In the rows, 128 means zero.
Which row each row swaps with, under one turn or mirror:
The rows were stretched afterwards, more along some directions than others.
val: [120 117 101 113 129 142 115 182 126 154 150 124 116 123 128 119]
kina: [147 148 107 141 120 124 174 132 145 131 141 141 127 110 110 134]
bidop: [128 133  74 125  94 130 152 122 138 138 134 146 106  97  95 137]
sapur: [124 130 118 131 140 105 128 125 137 146 138 124  90 133  89 151]
tizo: [150 148  97 143 128 125 172 140 148 138 149 136 121 121 104 132]
bev: [118 128 101 127  83 147 142 113 123 148 146 143 114  96 106 125]
zaraz: [111 104  91 100 131 128 121 181 138 132 167 128 118 140 131 137]
zadov: [112 155 138 131 115 120 137 149 117 137 121 129 142 141 116 127]
veman: [113 154 142 137 117 125 137 152 114 138 129 129 140 148 116 123]
Guv: [112 120 115  93 114 100 116 187 142 161 153 126 107 135  87 129]
Riraf: [107 104 112  94 132 129 112 188 135 149 170 123  97 155 130 145]
pozav: [ 99 122  91 120 101 130 133 132 123 140 134 136 102 115 100 137]
guba: [136 152 111 113 120 119 165 113 150 135 138 130  99 123  91 168]
Subu: [120  97 105 108 136 123 111 164 145 141 169 119 113 151 130 126]
gan: [143 153 114 108 125 112 164 112 157 129 140 135 103 132  96 164]
kes: [104 122 106 119  83 129 129 144 119 143 152 137 106 121 100 141]
tof: [118 129 115  90 112 103 120 186 145 163 151 136 113 133  95 122]
zodus: [141 154 113 106 130 116 161 123 156 137 139 130 101 129  96 169]
bak: [105 111 100  93 131 131 118 169 140 146 182 129 109 141 133 140]
sim: [114 128 123 133 145 100 119 142 129 145 149 126 101 151  99 142]
zamaf: [107 118  84 125  91 138 141 130 120 143 132 141 119 100 105 121]
Nug: [113 111  92  93 134 137 126 185 137 146 164 136 103 135 133 137]
Lale: [107 144 146 126 119 121 131 170 111 140 129 121 139 146 116 131]
Sobar: [ 96 119  97 121  85 128 135 132 129 144 147 138 125 110 108 123]
gar: [133 158 111 111 101 144 145 138 124 134 138 124 128  90 105 134]
raleb: [113 130 115 134 147 102 124 135 128 144 136 123  99 141  94 150]
Fovuv: [101 116  98 114  94 123 131 131 126 131 147 140 124 132 119 127]
Repal: [131 158 101 101 121 121 168 114 157 139 142 145 100 128  94 162]
puf: [136 149 110 108 126 119 161 127 153 135 141 126  98 132  89 170]
Fopev: [148 161 109 137 129 121 175 137 156 136 136 140 116 122 108 141]
koni: [115 123 119  99 115 101 110 193 132 156 154 131 122 143  99 120]
ruka: [106 113  96 125  93 123 130 127 127 136 140 135 118 128 108 127]
kob: [ 94 144 132 128 126 127 132 166 112 144 124 123 139 145 117 129]
Pevu: [128 166 110 124 102 140 145 137 118 141 127 119 131  98  96 133]
Mome: [124 167 113 124  98 145 146 145 122 139 127 120 118  97  96 134]
Mesur: [110 146 139 124 119 121 132 166 119 136 135 126 144 149 124 124]
nupi: [103 102 113  93 129 131 120 181 136 150 167 123 100 147 131 146]
bude: [110 102  97  97 133 128 121 194 136 155 170 134 110 147 128 124]

bak pairs with Sobar
zaraz pairs with bev
raleb pairs with tof

